The rows of Z fall into 4 groups, which share some directions, and each row is roughly a mix of its group's hidden directions.
Z:
[[  5  37  35  -8 -11   7   8  15  29  20]
 [ -1   3 -27 -39  -9 -26 -24  -8 -14 -25]
 [ -4   3 -28 -18 -23 -20   1 -30 -14 -36]
 [-13 -15   9  12  17 -29 -45  -8 -25   0]
 [-15 -18  36   5   5  22  -5 -14 -36 -23]
 [-10 -32 -44  -1 -18  -3  16 -25   8   8]
 [-18 -17 -24 -39  13 -29   4 -20   2  15]
 [ 37  10  -9   5  -5 -18  -6  29  39 -10]
 [-10  29  29  -7  18 -35 -23  15  16  -4]
 [-28  22 -10 -11  29   8 -33  14  26  -6]
 [ 26 -26 -33 -11 -18 -21 -10  -6   5 -30]
 [ 48  12  25 -17   8  12 -10 -23  14  -2]
 [ 18 -17 -13  41 -30 -17  25   6  -7  -7]
 [ 35  21  33  16  22   0 -11  27  -1  -8]
 [  5 -15 -28  29 -22   9 -29  30  15   4]
 [-17 -11  36  20   9 -40 -15  17 -10   5]
 [ 40   9 -15  28 -11 -21  20   3  10 -26]
 [-19 -24 -11  -6 -14 -26 -47   7   7  11]
 [-14  20 -32   0  -8  29  39 -11 -12  -9]
 [-10 -20 -38   5   3 -26   6  13 -40   1]
 [ 14  25  -7 -37  22  17 -18 -27  12 -14]
 [-39  19 -20 -30   3 -13  -9 -20   4  25]
 [-29 -24  -2  -3  21  -4 -12  35   1  34]
 [-44   8  34   6 -13  -5   0  -7 -19  26]
 [ 13  15 -16  37 -28  14  17   3  29  16]
 [ 12  13 -13 -38   3  -8   6 -33  21  29]
 [-22   9 -28 -27  -5 -47   0  -8   8   5]
 [-40  -5   5 -19  29  27  10  18 -13  14]
 [ -5 -34 -16   3  -6 -32  -2 -12 -41  -5]
 [ -9 -52 -13 -10 -15  17  -6 -12 -11 -24]
 [-24 -26  20  12   9  34  11   3 -33  14]
 [-42   3   2  -7  17  18 -28   2  -1  34]
 [-21 -27 -36  14   5 -15  11  20 -31  -4]
 [-43  -8 -13 -20  23  -5  18  17  29   5]
 [ 10 -19 -29  14 -15  41  16 -24 -12 -10]
 [-16   8  28 -17  15  45 -15 -11  -7  18]
 [  4  29   3 -47   6 -11 -14  23  -6  20]
 [-49  -7   7   5 -10  14  16   0 -26  24]
 [-28   3 -49   3 -30 -14  14   3   1   0]
 [ 12  10  40  32  -2  24   4  11  29   8]
 [ 35 -50 -16  -9   7   6  -8  -4  12   4]
 [  4 -23 -10  15  -2 -50 -19  -7 -23 -11]
 [  6  46 -13 -14 -22   5 -11 -33  14   3]
 [ 19  19  43   8  -9 -16 -29   0 -23   8]
 [  5   0  -9  -5 -49  23  -3  -9  18  31]
 [ -2  16 -27  10 -23   7 -48   0  19   6]
 [ -1  25 -15   0 -23 -38 -30  19   9 -17]
 [ -6  -3  32 -21   7  21 -31 -31 -18  13]
 [-26  22 -27 -22 -13  14   3  27  -8  30]
 [  7 -12 -23   1 -13 -13 -14  43  35   6]
 [-26 -31  32   5  11   1  -6  -7 -34  18]
 [-23   7  -1 -35  13 -41 -23  -9  -8 -10]
 [-47  19  29 -14   2  20  -1   6  -5  20]
 [-16 -26  22  29   3 -28  19  -8   5 -30]
 [-16 -16 -51   3 -22  17  14  17   5   3]
 [ 14 -24 -11 -17   8 -49  -5  21  17   7]
 [ 16 -30  -9  21  -2 -38 -20  26  10 -10]
 [-19   9  10 -42   5  33  17 -25   3  -5]
 [-49  -7 -12  17 -26 -21  -7   3 -16  11]
 [-15  10 -12 -29 -22  34 -14  29  20   9]
 [ 24 -42 -31  -1  -7  11   0   0   4 -31]
 [ 37  11 -21  18 -21  15   5 -29 -21 -17]
 [-17  53  18   0   1   3  31   1   3  -3]
 [ -7  33 -41  -9   1  16  26   4  25   1]
 [  1  50   1 -10  10 -17   2  25  24  15]
 [ 32 -16  -3  22 -16 -10 -12 -11   5 -44]
 [  6 -43  23  27 -20  12  12  -6 -22   9]
 [ 10   4  -2 -23  -4   4  43 -28 -23 -23]
 [-21  31 -14 -16   0 -28   6   9  28  30]
 [ -9   6 -20  -8  14 -52   6  -5 -21 -21]
 [-15  28  34 -12  19   2 -10 -40  -7  -5]
 [-14 -34   1  16   0   8 -51   2  -5   9]
 [-27  22 -41 -19  13  23  15  -7  -5 -15]
 [ 20 -13   5  28 -14  37   3 -24 -29   4]
 [-38  13   2   4  28  24  -9  19  30 -10]
 [-14  39  12  -5  -8  40 -14  -9 -23  -9]
 [  6  48  -4  -6  16 -20  27  11  20 -14]
 [ -7 -12  -8  15   1 -50  -9  -4  16 -33]
 [ 38 -19 -14  -5   2 -10   6  -7  37  29]
 [ 37  18  -1 -14 -21   9 -28  22  -1 -27]
 [-12 -35 -35  26  -4 -18   2  24 -13  -6]
 [ 10  28  -7  20   3   8   6  33  44  -2]
 [ -4  32  14 -11   4  28 -21  22   4  36]
 [  6  45  23  -1 -16  19  30 -10  10  11]
 [-21  -7  -4 -43  -2   3  17 -34   3 -24]
 [ 11 -25  -8  37  -8  35   6 -27  13  -1]
 [ 10  -8  18 -12   4  11 -16  10 -19 -54]
 [ -4  23  24 -10   7 -21  12 -19  34 -31]
 [ 30 -24 -33   6   5  -9  10  -9   2 -39]
 [  1 -38 -12  29  -2  12  17 -29  -8  26]
 [ -8   4 -11  -9  13  33  24 -36 -30 -10]
 [ 15   0  30   5  -4 -17 -11  40  31  17]
 [-22 -12  -3  -7 -20 -25  -9  -6  12  49]
 [-11  28  10  -6 -29 -16 -16  -9  -4  44]
 [ 42  19  12   2 -16  -4 -17  32  -1 -23]
 [ 16  -7   1 -13  12 -20 -30  29  26  31]
 [  7 -21  12  23 -21 -42 -29  -8  -5   2]
 [ 22  34  11 -13 -30 -13 -30  -4 -18 -13]
 [ 19  13 -52   5   1   2  25  -4  23  -5]
 [ 15  28  38 -10   2   1 -19 -23  32  -4]
 [-29  30  29 -18  15   7  16   6 -31  -1]
 [ 14  -2   0 -26  -1 -31  -3  43 -18 -20]
 [ 23  42  31  10  -9 -11  16   9  24   0]
 [-19 -22  36  15   9  15 -40 -13   8   0]
 [  5   4  -6   2  21 -28   5  28  37  32]
 [  9 -53 -13  14   9 -21  18 -11  14  -4]
 [ -7 -12 -31  -7 -12  25   3 -42 -26  -4]
 [-21 -33 -27 -15  10 -21 -32   4   8  14]
 [ 10  29  -5 -14 -17 -23 -37 -12  29  -5]
 [ 14 -27  16  -4 -21  33 -12 -18 -23  26]
 [  9  -1 -18  -2 -26 -34 -13  -5  16  41]
 [-17 -12 -18   3   5 -43  25  -3  -8 -32]
 [ 33  -1 -44  -4 -18  10   2  -3   7 -30]
 [  8 -11   8  -7  15 -41  -5  41  14  18]
 [ 17  -3  19  -5  17 -39  10 -37  22  -2]
 [ 38  11  -4  18 -10 -43   2   5 -22   8]
 [-14  12 -32  -5  19 -33  16  15 -32  -6]
 [-15  50  10 -20 -16  -1 -13  14   7  24]
 [-28 -15 -27 -43   1  17 -13 -18  -1  -9]
 [-13 -11  31  23  -4 -30  -2  38   3  17]]

Here is one row of each group, with its name. Which group are the others in?
[-28 -10  11  13  24 -40   2  -8 -20 -25] => <113>
[-11   2   8  21  -5  -1   6 -11   3  60] => <55>
[  5 -46   6  -3  20  21   7 -29 -17 -15] => <135>
[-12  36  29  -9 -14  25  16 -25  -3  20] => <133>

[ -5 -21 -21   5 -26 -14 -18  36  26  16] => <133>
[-28 -17 -20  10   2  23  33  -7 -34  -1] => <133>
[ 13  15 -32  18   2 -12  25  37 -18  13] => <113>
[ 14  22  21  42 -16  29   8  17   4  -4] => <135>
[  2  -1  19  -1   9  36 -50   7 -12  -4] => <135>
[  9  43   6   4  20   0  35  16  13 -20] => <133>
[-17  46 -24  -2  -4   5  23  -9  15  23] => <55>
[ 32 -26 -17  17  -2 -43  -1 -18   1   2] => <55>
[-16   6  -2 -22  -5  33  30  -5  36 -17] => <113>
[-15 -46   9  19  22 -18 -24  -1   0 -14] => <135>
[-10 -39 -29  -1  -5 -10  22  32 -16  -8] => <135>
[ 10 -16   0  15 -16  -4 -40   1  44  -8] => <113>
